Questions about the array below. Rows and columns are numbered from 0.
1) Which number is the entry at row 0, column 1?
2) Which number is the entry in the bottom-left corner?
3) Which number is the entry in row 2 and column 2?
4) Which number is the entry at row 2, column 0?
5) Which number is the entry in row 0 and column 2?
6) Which number is the entry just right of the largest entry?
[[126 154 105 150 125 149 103 141 147]
 [100 127 117 120 154 134 143 142 105]
 [103 137 124 112 141 155 100 130 150]
 [123 116 102 126 106 126 138 142 117]
 [105 131 142 133 108 114 132 155 127]
 [152 118 157 106 132 133 102 136 148]
 [137 128 110 137 114 152 126 155 100]
 [125 152 156 156 116 143 142 132 109]
 [119 150 125 148 127 143 122 101 132]
 [154 151 143 116 132 131 148 114 126]
 [146 149 148 142 146 106 153 156 149]
 [129 102 134 116 143 154 155 136 132]]
1) 154
2) 129
3) 124
4) 103
5) 105
6) 106

Questions about the row below.
1) What is the 2nd entry from the right?
2) What is the first entry from the left?
3) What is the third entry from the right?
[141 119 129 150 126 120 113 143 135]
1) 143
2) 141
3) 113

Questions about the array below. Rows and columns are numbered from 0.
1) Find the entry in the top-left corner.
2) Find the entry at row 1, column 2.
3) Find the entry in the bottom-right corner.
4) Find the minimum.
5) Find the entry at row 2, column 1.
6) Find the top entry of the column that holds the smallest entry.
7) Find the entry directly above the largest entry.
8) Find the entry at row 1, column 0.
[[125 121 123 122 137 120 126 134 123 143 119 124 133 115]
 [124 125 127 124 140 121 125 128 121 144 120 125 127 120]
 [126 134 140 124 128 126 129 117 117 142 121 132 122 124]
 [126 127 131 121 121 126 130 128 128 140 118 131 132 115]
 [124 125 126 122 125 125 128 130 119 140 118 128 130 115]
 [125 122 123 123 139 120 125 134 128 143 119 123 133 116]
 [128 121 130 116 128 128 130 135 129 141 116 128 141 111]
 [125 129 133 122 128 128 129 124 118 139 119 132 127 117]
 [128 127 129 123 127 125 128 127 120 141 119 129 129 117]
 [124 132 134 125 126 128 128 120 116 141 120 131 122 121]
 [123 127 127 125 128 125 126 126 117 142 120 126 128 120]
 [128 128 129 123 125 127 128 126 117 141 119 129 126 118]
 [130 126 135 117 127 121 131 130 128 141 117 130 138 114]
 [130 134 145 121 136 121 128 117 125 144 120 131 127 124]
 [130 138 151 123 137 122 130 110 122 145 122 133 122 128]]
1) 125
2) 127
3) 128
4) 110
5) 134
6) 134
7) 145
8) 124

Read these off the grid that follows.
1) The first entry in the row that holds the largest entry?
2) The entry in the top-right corner?
3) The entry in the top-left corner?
4) The bottom-right entry?
5) The entry just left of the smallest entry?
6) The bottom-left entry?
7) The smallest entry in the first column?
8) The entry just left of 109?
[[114 139 141 141 141 117 143 142 142 136]
 [148 118 120 113 116 145 115 115 116 116]
 [141 122 124 119 121 140 121 120 121 120]
 [128 131 135 130 132 127 133 131 132 126]
 [112 144 130 149 137 120 138 148 146 145]
 [130 131 126 131 127 132 127 131 131 129]
 [122 137 127 139 131 127 131 139 137 138]
 [154 110 128 103 117 145 117 106 109 106]
 [125 135 124 137 128 130 128 136 135 136]
 [142 120 125 117 121 139 120 118 119 119]
 [120 134 137 135 136 122 137 136 136 132]
 [124 132 137 132 135 124 136 134 134 129]
 [140 125 119 123 119 141 118 123 124 124]
 [130 127 134 126 130 129 131 128 128 125]]
1) 154
2) 136
3) 114
4) 125
5) 128
6) 130
7) 112
8) 106

Read these off the matrix that follows. Indices start at 0.
1) Report the entry at row 1, column 0.
2) Report the bottom-right entry.
3) Report the entry in the top-left corner.
4) Report the entry at row 2, column 1.
5) Report the entry at row 0, column 1.
6) Report the entry just left of 124.
7) Report the entry in row 2 and column 0.
8) Report the entry at row 0, column 2.
[[115 118 134 129 136 136 127 114 155 131 137 126]
 [131 122 135 130 143 129 127 129 134 127 122 125]
 [121 112 139 127 149 130 147 126 140 123 104 108]
 [106 111 139 125 143 137 147 114 158 126 119 117]
 [140 127 130 136 134 130 104 127 132 138 148 148]
 [138 134 131 143 137 124 101 135 119 135 141 142]]
1) 131
2) 142
3) 115
4) 112
5) 118
6) 137
7) 121
8) 134
